One vector is turned by the same rotation once a step. Each row is the vector after some number of steps, and that number follows the row.
The counts run from 0 to 524.
14 2 4 -1 -19 6 9 13 14 -9 -8 -18 2 -9 -13 18 10 9 -12 1 -8 10 9 0 1 5 4 -11 -3 -6 -2 0 6 26 -4 12 6 11 0 -> 479
4 -7 -6 -3 6 -6 -7 -7 -14 -5 0 0 20 13 20 -9 -3 -1 -2 3 3 6 0 13 -8 12 -15 2 6 1 0 -11 -18 0 -24 0 9 -16 -4 -> 284
1 -5 13 28 -7 -1 -14 13 17 -2 -6 8 0 21 1 0 -1 14 -5 -6 -3 1 -13 -25 2 -2 -4 -9 -12 -1 -2 12 7 -1 -4 -6 -6 2 -6 -> 99
10 -14 5 -6 7 7 -4 -22 -2 -5 20 -2 -5 13 -12 0 -3 -3 7 2 18 8 -2 -2 0 -12 12 19 -8 5 4 1 -18 14 4 9 4 -6 8 -> 156
9 15 -5 4 1 0 -3 -3 -2 -20 -19 -4 5 -9 -16 8 15 6 -2 12 4 -13 7 -5 1 -5 9 -11 2 -2 -11 -2 3 19 13 14 -19 7 -2 -> 472
-14 9 -16 9 -2 14 -20 9 -4 -11 0 8 7 6 7 3 -2 5 -8 -7 22 4 1 -24 6 0 1 -13 -8 2 -15 -3 9 11 -6 -8 -7 5 -12 -> 237
-1 -15 0 -7 -1 -14 -7 -18 -14 14 8 -15 -6 2 -5 2 4 -9 8 -7 -17 6 3 0 1 -3 15 11 5 22 13 8 7 14 10 -7 -9 -14 8 -> 59
11 7 3 -9 -12 10 16 13 18 -4 -2 -14 4 -18 -7 13 5 10 -2 -4 -7 4 6 13 -5 -3 8 -11 0 -7 -4 2 -1 20 2 20 11 6 6 -> 480
4 -22 0 -22 -8 -9 16 -11 6 4 -11 13 25 9 13 6 -8 3 -3 -22 -2 2 2 8 -1 -13 2 0 -4 1 0 -10 -7 9 5 5 9 -10 3 -> 187
-13 -23 3 -11 -4 -10 7 3 -14 5 -9 -6 -1 -11 -1 3 -8 -14 6 -12 -8 4 14 8 -16 -11 25 10 5 0 -8 -4 -11 1 8 9 -4 -12 6 -> 48
22 -10 -2 -5 12 15 -15 -10 -2 -12 1 1 4 17 7 2 -12 10 5 4 15 8 -5 -6 4 -10 -17 4 -14 6 1 -4 -17 11 -8 -1 8 3 -3 -> 158
-12 0 -5 10 -15 -4 -4 17 1 -14 -17 4 18 2 -5 0 13 -2 -23 5 -4 1 8 0 -7 18 4 -11 9 -17 -10 -1 9 8 -15 11 -1 10 1 -> 112
-19 23 -10 -8 8 15 -1 5 8 5 20 -11 -4 -8 10 -10 -18 5 13 -13 8 0 -7 -5 2 -8 8 1 -7 5 -5 14 5 6 0 1 5 -3 -6 -> 229
6 12 14 12 2 -17 -9 -3 15 -5 -11 -10 1 10 -12 2 -4 13 8 10 2 -12 -4 -7 10 -12 -10 -9 -11 9 -18 3 -4 -4 2 12 -20 -15 -8 -> 465
18 -1 7 2 -1 -11 3 -13 15 -7 7 2 -5 2 -24 13 0 2 -3 2 5 10 -4 -8 15 -25 -7 -2 -7 3 14 2 9 15 -8 -1 -2 6 14 -> 167
2 -6 2 -10 -8 -9 23 -4 8 5 2 5 17 -9 1 15 11 6 -9 -18 -8 9 7 8 2 -10 3 -9 -1 -2 6 -7 9 11 -1 3 12 -21 7 -> 342
-4 6 2 17 3 -13 -21 1 -6 4 -1 -14 -17 -2 4 8 -6 5 10 1 -10 9 -1 -12 5 -6 -15 -6 -3 17 3 8 3 -1 -2 -12 -7 -24 -8 -> 69
-5 5 10 9 5 -17 2 -15 -10 4 24 -1 2 7 -12 7 12 -11 -9 10 -1 7 0 5 8 0 0 11 7 10 0 -4 3 7 -15 10 -8 -24 11 -> 137
2 -5 11 -7 -12 -17 10 -1 5 20 5 -6 4 4 2 2 -4 1 -10 -9 -29 11 8 -4 9 -9 7 2 2 -4 4 -4 17 17 -4 -8 -3 -4 8 -> 197
11 -3 -1 0 -7 -1 -8 4 5 -11 -21 10 11 10 13 20 -1 11 -16 -2 -9 -1 9 -5 3 -12 -16 -22 -6 -5 -9 -6 2 20 5 1 -3 0 -3 -> 333
-12 21 -6 5 -4 -13 1 -4 2 -1 16 -5 -7 -9 12 -3 -12 -5 -3 4 -16 7 3 10 -13 -4 -2 -4 16 -28 9 6 -4 3 -16 8 10 -1 13 -> 432
-7 -2 -3 8 -2 7 -9 6 -18 2 -11 9 11 1 13 1 0 8 -17 -2 2 13 17 -5 6 4 -22 -1 -2 -10 -8 -17 8 7 -5 -8 15 -21 -10 -> 507
-17 10 -11 -6 -3 -1 6 12 -10 8 -1 -17 -5 -29 0 -5 -9 -1 0 -2 -13 6 19 14 -8 -4 12 -4 9 -6 -2 5 -5 4 -6 2 9 -16 -3 -> 210
2 -3 -10 3 13 2 -3 7 2 -15 -4 20 27 8 22 1 1 1 -6 -8 -11 -2 -13 8 -8 1 -14 -6 10 -1 0 2 8 4 -17 4 1 6 8 -> 266
-6 2 -3 2 -6 9 2 15 20 -10 1 1 -3 -3 0 -3 -3 1 -7 -8 -8 4 -12 14 -17 -2 3 -3 9 -7 6 17 4 5 -7 22 16 21 14 -> 258
-10 -18 -6 5 6 9 -2 0 -16 3 8 0 -3 -7 -21 -11 4 -2 2 -10 20 7 2 -6 3 -7 27 13 -9 14 2 8 -4 0 -4 -4 -3 -15 1 -> 378
-12 0 -11 3 2 4 -13 -8 -19 0 -5 2 -7 -5 -19 -31 0 -2 -7 10 5 2 14 14 2 -5 6 14 6 2 11 10 -1 7 9 5 5 1 7 -> 521
-6 -2 6 9 -6 -12 -4 -5 -11 8 -8 -4 -4 -1 -23 -18 9 8 -4 -1 8 11 6 7 14 4 -20 11 1 12 7 -6 17 -2 1 -2 11 -27 -5 -> 514
15 18 -2 -7 7 6 7 1 6 -8 13 -18 -9 -21 -12 2 -12 3 11 7 4 8 2 0 0 -12 9 -2 -2 -14 0 3 -13 15 -21 3 3 9 2 -> 306
12 6 -5 0 23 14 -5 -3 -18 -6 11 -1 17 0 20 4 -5 -5 1 2 7 6 -6 -3 5 6 -8 9 2 -4 -11 -13 -5 11 -24 -5 -4 -9 -3 -> 140
2 1 -1 8 4 -10 0 -8 -14 1 5 -9 -12 -9 -6 -16 -4 -2 10 7 3 -3 5 -5 -16 -1 26 12 4 -22 8 3 -23 3 -8 1 5 -11 2 -> 444
-15 -12 -5 -9 -8 -15 3 -2 -19 -1 -14 -8 -3 -13 -8 2 -3 -17 -5 -2 -9 -2 18 11 -11 -8 19 4 14 -2 -8 -7 1 3 10 8 -11 -1 5 -> 47
-3 16 -6 7 -4 3 12 14 28 -8 6 8 9 -8 -2 -3 2 9 -6 -8 -9 0 -12 4 -6 -7 9 -15 0 -10 7 17 8 8 -18 8 9 10 9 -> 102
1 0 6 -12 -3 -7 19 2 5 16 7 -4 12 -9 14 0 -8 2 -4 -13 -28 10 0 5 5 -12 10 -1 2 -1 6 1 14 18 -8 -13 3 0 13 -> 198
-5 -5 3 -8 -7 -4 17 8 12 6 12 -3 23 6 -1 0 9 -2 -11 -10 -10 10 -8 19 -3 14 2 3 6 5 -1 2 3 9 -21 13 11 -8 13 -> 120
-5 0 -20 -12 5 -4 -17 -6 -12 3 1 -4 12 9 29 7 -14 1 0 -6 -10 5 2 2 2 0 -12 -11 1 23 -4 0 -9 10 -5 -11 1 -12 -7 -> 62
6 13 -4 -2 1 -2 -8 -11 0 -21 -14 15 13 -2 3 1 -8 3 0 -1 17 -6 2 -13 4 -18 -8 -1 0 -15 -13 -10 12 10 12 7 -9 16 -2 -> 171
-14 -2 -16 1 4 11 -5 -1 7 -7 13 12 8 4 2 7 -2 6 -1 -11 20 2 -5 -8 5 -14 4 -12 -14 21 -1 15 -8 2 -11 1 3 -15 -2 -> 235
-6 -17 16 20 13 1 0 9 -5 0 4 10 -1 4 10 -1 -6 -7 -1 -4 -12 0 -9 2 -24 -6 13 12 5 -14 -6 3 -8 -17 -11 13 -1 -12 11 -> 271
-6 -21 4 -7 0 -11 10 -11 6 -2 -8 14 10 11 -11 -2 -9 -6 -8 -6 0 -1 2 10 0 -32 11 3 -4 7 3 5 -10 1 6 10 -1 2 17 -> 30
